In the rows, 128 means zero.
First come named moves, each a turn or a mirror, each shown by rows before and after it. For each pair of rows after them, which moves, in which order, take the first row to the second? The first pair is done for you.
q834:
[149 127 140 122 145 165  75 119]  ->  [148 136 151 123 148 163  80 120]
[155 101 148 101 170 152  87 126]  ->  [153 119 168 103 170 150  94 125]
[147 134 124 133 141 146 118 116]  ->  [147 138 125 134 142 147 119 114]
q858:
[126  96 119 115 122 156  95 155]  ->  [126 100 120 115 119 159  95 155]
[107 141 160 119 143 115  64 121]  ->  [112 153 162 125 125 129  67 124]
[142 152 141 122 124 126 101  91]  ->  [128 134 139 114 144 101  99  94]
[112  93 145 116 161  76  98 124]  ->  [ 88 135 174 127  93  98 114 154]
q102:
[126 164 146 146 124  97 148  86]  ->  [129 170 137 150 108 109 138  83]
[131 159 144 145 112 142 137 143]  ->  [125 139  99 147 100 139 128 128]
[122  87 109 109 159 110 159 156]  ->  [129 131 171 106 143 148 157 169]
Then:
Between the rows of a pair lie two moves.
[173 135 169 129 130 207 104 157]  ->  [127  56  73 119 148 144  81 141] -> q102 then q858
[145 162 154 133 117 155 120  97]  ->  [131 109 107 131 155  97 141  89] -> q102 then q102
[116 141 161 129 134 114 104 131]  ->  [115 110 140 123 149 111 101 138] -> q834 then q102
[157  84  88 123 158 134 133 120]  ->  [ 96 123 169 126 137  98 163 161] -> q858 then q834
[ 79 118 101 124 106  77 168 139]  ->  [106 138  85 140  85 104 184 127] -> q858 then q102
[ 75 127 146 130  99 121 116 142]  ->  [155 126 111 135 141 151 103  86] -> q858 then q858
[152 132 110 136 128 146 148 105]  ->  [128 129 140 129 151 109 158 110] -> q858 then q834
[ 72 128 163 126 110 105 147 166]  ->  [ 76 108 156 119 118 116 142 179] -> q834 then q102
[110 154 145 106 137  84 101  92]  ->  [102 162 128 115 103  97  99  94] -> q858 then q102
[131 147 160 117 163 118 112 105]  ->  [115 159 148 121 116 138  91 113] -> q858 then q102
[143 145 193 117 141 151 141 160]  ->  [168  84 111 112 158 163 110 141] -> q858 then q834
[158  97 114 115 184 132 118 117]  ->  [101 133 181 111 130 142 114 168] -> q858 then q102
[175 124 103 141 111 193 126 151]  ->  [167 116  66 149 106 164 130 128] -> q834 then q102
[110 133 107 135 122  97 123  94]  ->  [110 112 106 126 140  92 127 104] -> q102 then q834
[129 147 170 115 132 147  92 138]  ->  [121 114 110 115 123 133  69 121] -> q102 then q858
[100 142 157 151 118  94 139 127]  ->  [104 115 102 148  95 120 107 126] -> q102 then q834
[107 135 135 128 122 124 136 122]  ->  [133 136 125 131 139 132 135 107] -> q858 then q858
[ 58 124  92 125  84 113  83 132]  ->  [102 185 130 141  65 155  93 117] -> q858 then q834
[123 141 139 122 144 131 153 123]  ->  [124 128 105 121 124 152 131 119] -> q102 then q834
[139 109 120 149 117 153 142 160]  ->  [138 119 115 152 103 149 139 152] -> q834 then q102
[136 186 181 113 120 124 110 101]  ->  [120 125  86 117 136  73 112  80] -> q102 then q102
[139 144 108 143 169  74 172 112]  ->  [149  99  52 128 147 124 126 127] -> q102 then q834
[134  80  78 132 139 105 163 119]  ->  [136 129 174 130 139 129 189 154] -> q102 then q858
[121  68 112 132 137 125 193 188]  ->  [138 120 124 138  71 197 150 186] -> q102 then q102
[142 169 158 124 110 147  92 123]  ->  [159 134 131 119 153 134  82 100] -> q858 then q834
[117 172 159 124  90 158 107 130]  ->  [107  82  84 114 137 104 118 135] -> q834 then q102
[138 170 139 141 105 142 156 112]  ->  [126 100  74 128 123 123 133 114] -> q834 then q858
[ 89 145 144 130 127  96 124 133]  ->  [ 90 149 122 133 103 112 108 124] -> q102 then q102
[131 153  99 133  70 172  76 104]  ->  [111 112 160 118 191  74 165 132] -> q102 then q102
[ 87 137 158 105 130 131  57 130]  ->  [109 133 128 106 113 156  52 122] -> q858 then q834
[133  92 120 123 175  92 127 123]  ->  [132 160 151 146  83 152 141 153] -> q858 then q858
[138  93 119 118 137 131 131 136]  ->  [143 114 142 119 122 155 124 143] -> q102 then q102
[135 144 163 123 129 150 141 157]  ->  [137 153 131 128  98 164 121 140] -> q102 then q834
[129 129 136 107 154 108 139 133]  ->  [134 142 111 112 112 142 112 121] -> q102 then q102
[121 126 110 136 121  99 147 127]  ->  [133 147 122 144 109 110 152 126] -> q834 then q858
[191 141 155 119 173 164 135 106]  ->  [191 151 130 129 144 180 115  91] -> q102 then q834
[148 124 104 147 107 160 179 156]  ->  [146 137 123 148 117 147 194 156] -> q102 then q834
[126  81 101 114 146 160 136 168]  ->  [113 133 168 123 128 161 159 177] -> q858 then q834
[111 106 103 129 132 119 118 124]  ->  [101 142 137 137 108 123 134 137] -> q858 then q834
[107 116  87 138 130 117 134 132]  ->  [108 111 115 129 153 111 146 148] -> q102 then q834
[158  90 136 112 149 211 105 146]  ->  [153 148 205 124 157 185 140 131] -> q102 then q834
[ 79 134 171 108 120 124  76 145]  ->  [106 143 144 117  86 165  71 141] -> q834 then q858
[ 93 159 159 112  94 142  76 133]  ->  [ 84 173 161 122 101 107  94 117] -> q102 then q834
[157 132 121 129 119 156  82 106]  ->  [134 144 173 123 151 114  98 107] -> q858 then q834
[107 116 128 125 115 124 151 161]  ->  [152 137 122 133 110 162 141 139] -> q102 then q858
[140 139 113 131 128 112 131 101]  ->  [136 124 112 129 141 109 136 106] -> q102 then q834
[ 92 131 108 112 101 117  93 115]  ->  [126 168 133 121 106 136 100  93] -> q834 then q858
[140  96  89 118 143 149  94 119]  ->  [144 149 168 122 169 129 120 106] -> q834 then q858
[168 123  83 156 110 155 138 128]  ->  [176 123 112 148 166 118 145 106] -> q834 then q858
[124 132 138 123 121 153  95 134]  ->  [120 152 159 130 129 129 117 127] -> q102 then q834
[132 144 131 113 111 141  64 113]  ->  [119 112 144 107 172  87 107 125] -> q102 then q102
[110 182 219 128 152  80 142 136]  ->  [156 196 117 152  67 155  87  81] -> q858 then q102
[118 129 154 120 110 162 169 154]  ->  [118  89 119 115 123 155 162 156] -> q834 then q102
[155 151 148 151 178  99 159 133]  ->  [130  92  83 143 165  94 139 151] -> q858 then q834
[133 157 180  98 143 160 106 142]  ->  [130 131 173  88 177 140 100 134] -> q858 then q858
[ 78  95 125 116 136  98 106 146]  ->  [157 148 116 138  99 181 106 112] -> q858 then q858
[100 120 113 130 128 111 143 125]  ->  [103 130 115 136 112 120 151 129] -> q858 then q102
[127 150 152 135 151 116 132  95]  ->  [ 82 110 117 126 123 107 122 129] -> q834 then q858
[135 144 161 112 134 147  96 112]  ->  [132 128 136 109 136 139  84 104] -> q858 then q102
[174 139  96 136 123 155 135 102]  ->  [170 150 129 137 151 121 166 103] -> q102 then q834
[115  93 149 142 133 122 169 139]  ->  [129 115 135 151  91 158 157 131] -> q858 then q102
[ 64 108  91 120  82 103  91 136]  ->  [ 61 156 128 131  71  95 104 120] -> q834 then q102
[154 107 122 117 128 129 129 139]  ->  [138 124 154 116 129 118 139 148] -> q858 then q834
[103 106 120  99  63 147 108 168]  ->  [123 116 108 113  51 157 132 165] -> q102 then q858
[ 97 125  95 146 112  93 144 135]  ->  [132 166 120 160 100 122 153 120] -> q834 then q858
[140 112 102 132 133 125 147 128]  ->  [122 122 115 135 108 128 152 144] -> q858 then q858
[137 102 139 121 179  87 136 104]  ->  [141 140 187 117 165 119 122 113] -> q102 then q858
[142 148 170 128 154 118 178 140]  ->  [106  91 106 122 119 115 157 170] -> q834 then q858
[120 140 122 140 134 135 120  80]  ->  [ 85 138 134 136 123 116 124 101] -> q858 then q858
[155 106  91 137 116 157 157 136]  ->  [169 123 125 135 159 136 165 115] -> q834 then q858
[134 102 124 121 116 141 117 146]  ->  [155 129 147 128 133 144 122 132] -> q834 then q858
[109 131 164 106 137  98  94 104]  ->  [106 136 132 118  93 114  83 100] -> q858 then q102
[105 102 134 116 147 111 123 150]  ->  [106 122 114 130  95 136 120 150] -> q858 then q102
[127 141 133 124 146 103 113  99]  ->  [129 149 134 125 132 120 106  96] -> q102 then q102
[115 142 164 121 120 148 103 154]  ->  [152 124 124 125 133 165  91 132] -> q858 then q834
[ 87  94  54 138  67 142  87 148]  ->  [187 194 144 160 122 170 117  75] -> q834 then q858
[130 138  64 145 108 100 121  89]  ->  [137 173 115 147 135  83 137  75] -> q834 then q858
[137 125 137 120 100 138 100 140]  ->  [149  99 116 119 136 116 106 126] -> q858 then q102
[137 161 148 128  56 183 142 154]  ->  [124 186 156 143  67 133 175 126] -> q102 then q834
[168 118 103 158 100 157 136 138]  ->  [163 109 138 153 145 125 172 152] -> q102 then q102
[110  90  99 123 134 111 123 167]  ->  [110 141 139 133  91 138 139 177] -> q858 then q834
[ 90 135 136 128 124  92 118 126]  ->  [127 168 149 139 106 135 115 113] -> q102 then q858
[108 136 141 128 148  95 126 114]  ->  [114 138 161 121 151 107 125 128] -> q834 then q102
[137 160 127 152 135 131 139 128]  ->  [121 123  95 143 140 117 128 137] -> q834 then q858
[129 145 118 137  94 156 153 143]  ->  [135 119  85 137 114 136 156 127] -> q102 then q858
[152 155 137 113 127 164 118 145]  ->  [144 112  84 109 141 141 118 143] -> q834 then q102
[152 119 136  86 155 162  83 128]  ->  [103  99 131  80 146 125  85 152] -> q102 then q858
